In the rows, zero is written as 128.
Each row of Y is roughly a mix of the hidden directions of one of a few groups.
Y, 140 rows:
[[107 142  93 152 113 134 159 147  73 154]
 [151 102 175 126 161 155 147  90 141 106]
 [122 167 159 119 166 102 100 123 127 174]
 [143 129 134  85 120 126 107  90 175 166]
 [113 154 138 119 150 150  86  90 137 176]
 [121 110 151 117 133 130 189 153 110  84]
 [111 129 126 121 126 151 130  47 124 145]
 [111 121 124 178 166 125 103 102  88 104]
 [113 134  86 106  99 107 127 109 104 182]
 [ 59  90 110 125 126 116 121 131 142 155]
 [167 156 103 161 109 168  97 125 145 106]
 [ 81  86 121 143 116  97 146 126  96  96]
 [157 134 122 121 147 177 137  74 147 103]
 [114 142 141 187 125 101 134  80 107 141]
 [ 97 135 114 156 141 112 137 189  94 147]
 [153 168 171 105 127 109 104 137  85 110]
 [132 151  94 127 167  91 139 100 117 174]
 [143 156 157 121 102  83 159 151 134 168]
 [143 119  98  95 109 163 130 186 106 131]
 [157  98 117 140 101 150 157  86  93 102]
 [111 139 104  78 141 138  90 108 114 172]
 [156 146  94 157 149 186 132 124 155 121]
 [181 105 175 151 153 148 134 124 122 105]
 [107 120 127 189 157 141 108 100 107 100]
 [ 92 106 102 153 141 119 167 124 172 157]
 [138 117 130 107  88 100 172  77 122 119]
 [119 157 148 100 139 141  82 104 119 178]
 [148  97 152 139  83 171 132 147  92 118]
 [ 85 143  91 138  90 158 106 140 161 135]
 [112 112 125 118  82 154 145 138 187 147]
 [130  93 107 104 191 139 119  97 144 138]
 [ 97 161 139 142 193 114 142 137 120 105]
 [134 122  90 144 151 153 177 136 176 131]
 [120 135 136 104  72 101 123 147  77 131]
 [134 134 141 185 147  87 106 114 160 148]
 [114 160  98 111 117 111  74 126 170 113]
 [131 106 121 167 149 126 189 137 106  99]
 [101 123  89  90 112 167 142 164 140 106]
 [ 96 141  87  80 116 146 158 106 102 127]
 [161 126 106 123 151 117 101 131 129 197]
 [205 123 136 105 140 124 126 125 159 130]
 [ 84 123 119 136 164 131 116 188 112 143]
 [141 127 110  67 164 136 168 114 127 109]
 [150 155  98 152 148 117 132 188 101 119]
 [ 85  81  77 130 140 144 110 142 118 135]
 [139 133 123  88 191 112 153 131 158 116]
 [ 96 144 132 104  66 131 123 134  85 133]
 [ 76 137 124 144 162 170 166 113 127 133]
 [ 87 141 118  96 178 116 125 168 106 119]
 [167 110 177 147 133  93 126  88 133 114]
 [ 75 141  94  97 118 134 138 173 144 126]
 [114 121 114  93 136 179 162 168 119 107]
 [120 103 158 127 138 130  94  67 108 155]
 [102 136 139 166 102  90 154 167  98 143]
 [ 92 107  82 123 135 161 139  83 152 122]
 [164 152 122 175 153  99 154 139  93 138]
 [149 155 129  67 166 108 155 132 141 124]
 [ 81  94 129 164 112 133 123  91 163 140]
 [176 148 111 136 154 122 127 153  72 116]
 [181 146 138 127 102 105 109 167 100 105]
 [ 67 162 109 128  92 134 126 131 100 147]
 [114 122 150 105 177 110 164 141 165  98]
 [137 161 168  90 148 126 149 121  78 140]
 [156 128 133 111  79 131 116 108 108  71]
 [184 106 100  96 103 105 129 125 126  96]
 [159 108 176 124 152 130 113  84 162 120]
 [ 88 128 150 151  79 119 125 168 128 160]
 [101 147 106  98  79 118 103 131  86 111]
 [112 137 107 142 159 113 185 148 165 151]
 [176 178 154 110 144 151 120 155 136 143]
 [151 131 142  80 124 108  87 120  78 119]
 [108 160 157  90 168  83 144 119 135 129]
 [178 138 150 122 109 143 137  79 163 114]
 [131  99 136  65 168 160 116 132 128 127]
 [163 105 119 105 136 111 176 107 166 156]
 [ 69 106 125 123 155  83 117 112 114 149]
 [127 164 117 178 160 121 132 169 120  99]
 [124 116 138 103 184 166 153  96 150 133]
 [101 165 110 131 137 136  99 162 179 151]
 [188 149 155 125 168 126 115 150 151 139]
 [128  97 147 181 112 114  88 113 144  95]
 [ 84 151 122 176 154 153 160 142 113 117]
 [119 134  81 116  99 142 125 174  97 162]
 [156 106 127 133 103 110  88  81  98 155]
 [193 100 126 128 145 127 135 122 132  80]
 [155 106  90  82 156 134 144  94 156 125]
 [ 96 112 133 144 118 142 140  56 148 118]
 [160 119  80 106 132  83 118 169 130 131]
 [165  90 164 129 140  90 148 109 161 138]
 [134 119  76 146 165 172 135 152 131 102]
 [ 72 158 113 157 151 154 153 105 125 114]
 [121 117 110  54 148 121 143 123 160 135]
 [139 142 133 106 182 108 120  97 174 107]
 [ 79 125 128 108 169 125 104  91 128 163]
 [135 172  80 119 156  94 124 137 130 164]
 [171 119 124  91 105  82  93 116 140 142]
 [149  90 123 178 115  90 148 103 118 105]
 [131 161  98 119 137 185  87 132 120 105]
 [114 124 189 136 124 168 158 112 116 100]
 [121 126 101  70 127 183 142 131 113 118]
 [123  91 143 162  74 104 132 143 122  94]
 [203 124 159 153 124 127 124 109 117 125]
 [137 121 151 171  80 112 129 166 146  99]
 [158 103 156 114 164 152 177 111 110 111]
 [173 137 122 109 116  75 101 156 137 102]
 [ 91 118 103 119  95 118 110 128  83  84]
 [ 52 134 109 107 114 137 137 120 150 143]
 [ 99 140 198 151 149 117 140 128 113 146]
 [125  89 125 111 164 100 138 156 162 169]
 [130 127  90 178  93 130 149 113 166 147]
 [171 123 137 130 109 159 122  74 157 104]
 [145 142 114 152  69 151 159 147 121  95]
 [104 159  97 162  99 149 111 153  92 105]
 [139 107 142 116 104  73 180 126 104 126]
 [115 175 151 120  88 140  88 136 121 163]
 [151  97 118 127  81 110  96 123  87 157]
 [103  74 112 150 160 133 154  99 155 115]
 [121 148 127 171 168  91 174 126 136 146]
 [127 185 151 120 116 166 107 158 151 147]
 [143 129 114 114 165 174 113 107 132  74]
 [182 103 161  95 153 121 127 135 152 102]
 [151 178 151 118 149 153 105 158 160 151]
 [151 109 103 126 139 160 149  85 179 114]
 [162 126 141  90 141 102  96 181 114 130]
 [148 147 169 184  97 139 126 101 138 116]
 [159 169 127 110 151 147 122 185 104 137]
 [120 123 111  93 186 131 127  85 113 154]
 [174 164 120 138 145 173 125 126 164 149]
 [ 75 119 139 127  90  94 109 112  93 145]
 [186 165 123 125 165 142 126 148 155 140]
 [104 162 126 134 134 124 157 189 159 109]
 [178 177 132  97 124 152 126 122 146 158]
 [ 93 131 144 137 139 127 104 172 185 115]
 [114 123 167 147 136 115 173 111 122  73]
 [110 131  96 130  69 130 119 159  92 151]
 [ 78 100  99 118  80 123  98 117 117 135]
 [103 120 135 124 134 196  99 121 164 137]
 [128 145 107 173 151 156 139 179 106 109]
 [ 60 109 116 171 136 135 145 126 114 117]
 [171 147 128 132 147 110 179 101 164 139]]

Each list below has one row that fits no group; the rest each fit one group, if only roughly. Name that row.
- z_848: [ 96  66 123 143 138 122 116  91 149 106]
- z_761: [113 128 119 130 169 106 148  76  90 153]
- z_318: [ 90 154 123 185 142 169 119 140 133 138]
- z_644: [126 115 125  98 134 129  78 135 186 154]
- z_388: [139  92 113 127 101 134 101  99  78  93]
- z_742: [160 126 156 106  79 123 142 102 173 140]
- z_402: [175 111 141 132 135 187 131 141 150  98]
- z_956: [126 114 115 203 144 125 126 101 100 127]
- z_771: [129 139 165 115 130 133 142  76 181 113]
- z_9: [140  90 120  88 176 120 126 171 119 115]
- z_282: [129  67 169 122 160 144 121 117 153 111]
- z_698: [135  77 121 175  96 110 110  96 133 125]
- z_376: [113 109 150 175 115  95  98 171 121 110]
  z_388
- z_392: [ 89 115 127 124 141 113  81 143  72 122]
- z_456: [155  89  92  98 117  97  86 139 124 143]
- z_299: [100 124 169 115 100 104 104 183 135 122]
- z_612: [113 132  83 148  64 103 139 130 116 121]
- z_655: [ 90 103 103 156 101 115 119 100  84 148]
- z_959: [192 138  95 123 129 156 102 136 154 114]
- z_525: [137 119 147 108 132  82 161 138  71 115]
- z_973: [ 66 122 133 154 148 155 115 124 101  94]
- z_212: [136  69 135  95 124  85 135 110 157 129]
- z_836: [ 64 106 148 107 107 118  88 126 122 136]
- z_663: [185 158 144 133 127 137 171 111 148 154]
- z_340: [134 125 135 122 186 141 111 175 152 159]
- z_562: [124 120 140 117 118  73  95 106 169 159]
- z_526: [138 162 160  78  96 126 144 165 144 132]
- z_653: [115  84 103 112 149 106 133 162  96  89]
  z_655
- z_566: [100 153 148 149  98 146 107 179 162 126]
- z_417: [162 101  78  81 130 132 121 145 104 138]
- z_393: [116 137 128 151 155  98 192 152 104 128]
- z_176: [153  88 105 108 101 166  98  95 134 112]
- z_523: [126 167 153 157 108 118  93 150 101 170]
- z_669: [100 114  93 178 152 120 161 150 134 156]
- z_62: [ 58 144 123 114 136 124 119 137 174 124]
- z_547: [168 170 127  76 111 126 148 147 113 146]
- z_126: [118 172 132  91 161 121 161 165 105 135]
- z_878: [111 150 166  79 128 134  86 107 101 133]
- z_182: [142  78  85 133 114 152  87 126 102 128]
- z_229: [ 97 137 108 113 169  97 141 181 148 121]
- z_478: [125 120 105 119 169 147 100 137  75  92]
- z_461: [148  96 141  72 138  98 115 131 103  94]
  z_523
- z_601: [151 166 158 137 127 123 175 113 175 129]
- z_769: [124 170  93 184 142 122 120 147 103 146]
- z_477: [171 149 151 116 143  86 119 110  80 128]
- z_210: [145 112  87  76 135 149 151 155 160 132]
- z_225: [121 143 150 158  99  95 141 160 181 122]
- z_187: [148 177 138 152  91 142 133 175 141 113]
- z_481: [132 132  89 123 144 150 165 190 129 141]
- z_778: [125 170 109 168 111 103 129 171 162 128]
- z_304: [158 122 139 131 137 138 151  98 186 169]
- z_119: [ 84 142 113  82 147 105 132 105 169 123]
- z_636: [156 128 142 181 154 121 109  94 131 168]
- z_134: [118 123 126 100  97  95 175 115  81 114]
  z_225
- z_998: [189 100 109 133 135  92  96 111 128 139]
- z_798: [130 103 134 127 190 142 111 159 156 158]
- z_323: [118 105 128  70 146  97 162 158 144 121]
- z_371: [144 147 104  81  92 151 171 142 128 108]
- z_492: [ 87 104 111  87  98 148 153 146 110  98]
- z_161: [134 130 187 137 163 140  98 128 102  93]
- z_316: [ 99 125 117 159 109 166 108 149 126 184]
- z_993: [109  91 178 133 168 131 151 113 147 100]
- z_630: [171 100 138 148 103  78 117 153 125 103]
- z_368: [110  99 101  82 172 117 102 100 119 117]
- z_339: [113 136 108 127  87 101 129 157  75  98]
  z_371
- z_961: [ 83  97 133 128 139 109  84  86 106 125]
- z_109: [157  83  80 148  92 129 119 125 113 151]
- z_983: [ 83 150 113 123 119 119 142 136 195 134]
- z_863: [121 141 145 130 134  62 106 148 170 121]
- z_162: [125 133 149 132 169 130 141  63 101 148]
- z_521: [160 111 124  89 142  92 153 164  93 117]
- z_352: [106 127 134 140  74 134  90 176 143 117]
- z_829: [ 89 157 124 169 110 143 145 133 147 177]
- z_538: [143  96  78  80 154 110 128 125 110 145]
- z_730: [112 178 164 133 129 136 159 133 120 178]
- z_949: [ 76 130 123 166 133  75 125 106 131 139]
  z_983
- z_104: [164 156 165  73 123 127 135 110 148 107]
- z_819: [ 83 152 109 116 120 160 128 162 157  89]
- z_266: [161 164 131  85  80 113 120 127  99 124]
- z_279: [113  86 101 148 121 136 125  85 126  77]
- z_59: [107 114 138 111 124 174 138 139  83  80]
- z_554: [126  95  90  84 177 126 120 104 127 114]
- z_618: [167 136 158 168 109 133  83 114 160 129]
- z_591: [130  79 149  93 147 155 145 104 104  95]
- z_390: [147 143 146 147 166 157  95 144 170 159]
- z_890: [ 97 110  84 140 162 128 117 162  85 122]
- z_79: [120 117  96 153  96  88  92  94 111 149]
  z_59
- z_122: [153 139  90 129 159 105 166 168 107 149]
- z_166: [140 106 126  93  92 100  92 135 146 173]
- z_873: [104  94 146  85  90 128 155  91 112 129]
- z_616: [126  79 141 134 137 118 109  90 130  73]
- z_464: [164  96 132  98 127 166 155 104 156 160]
- z_39: [121 106 136 125  54 139  91 138 125 121]
- z_877: [100 171 107 114 151 104 106 148 147 173]
- z_934: [122 118 123  73 142 155 133  84  89 138]
- z_524: [ 83 114  81  89 126 110 102 144 125 149]
- z_854: [103 119 142 122  96 141  77 132 178 108]
- z_505: [112 113  90  99 173 102 116 132  82 124]
- z_145: [116 165 177 145 162 154 164 141 137 114]
- z_125: [168 139 117  94 154 182 143 102 122 135]
- z_244: [145 102 111 109 171 131 100 177 157 144]
  z_464
- z_86: [111 103 165 149 177 127 108 106 166 143]
- z_459: [119 150 151  94  86 148 125 184 140 136]
- z_267: [154 153 185 104 108 120 104  93 114 116]
- z_284: [143 121 137 153  86 165 137  94 176 121]
- z_10: [173 115 100 114  99 128 101 105 126  79]
- z_172: [ 68 134 127 120 132 171 118 115 168 115]
- z_140: [124 162 159 164 144 163 129 108 144  82]
- z_560: [ 63 142 126 139 115 112 116 107 174 135]
- z_449: [ 96 136  93  94 183 114 125 103 142 113]
- z_805: [114 141 128 170 152 152 172 108  86 144]
  z_449
- z_216: [110  94  99 136 106 103 152 122 166 175]
- z_511: [128 135 186 146  75 102 123 133 143 116]
- z_722: [145 111 139 111 200 158 116 135 144 114]
- z_945: [117 130  82  75 131  85 139 138 138 148]
- z_293: [147 105 136 102 191 140 127 146 159 155]
- z_173: [169 108 106  92 136 136 115 126 111  71]
- z_515: [ 98  76 150 102  89 125 129 131 139 164]
- z_631: [169 164 143 114 142 129 176 118  87 124]
- z_952: [169 103 107 131 119  87 120 104  88 159]
- z_736: [154 136  94 102 144 153 147 172  84 135]
  z_511
- z_898: [104 109 118 170 143 124 102  95 181 140]
- z_382: [132 132  86  80 163 174 124 118 140 129]
- z_336: [153  88 148 137 127 109 111 119 103  68]
- z_120: [181 132 134 158 174 126 100 120 132 159]
- z_553: [117 143 138 140 133 173 100  69 156 131]
- z_741: [150 114  94 124 143 163 131 187 149 105]
- z_519: [119 114 170 102 124  97 144  83 142  89]
- z_791: [ 74 122 144  94 156 102 118  96 151 119]
- z_37: [124 133 154  79 152 113  95 114 100 169]
- z_991: [ 96 136 124 158 132 171 123 189 126 118]
- z_734: [141 176 114 156 123 185  98 134 138 133]
  z_741
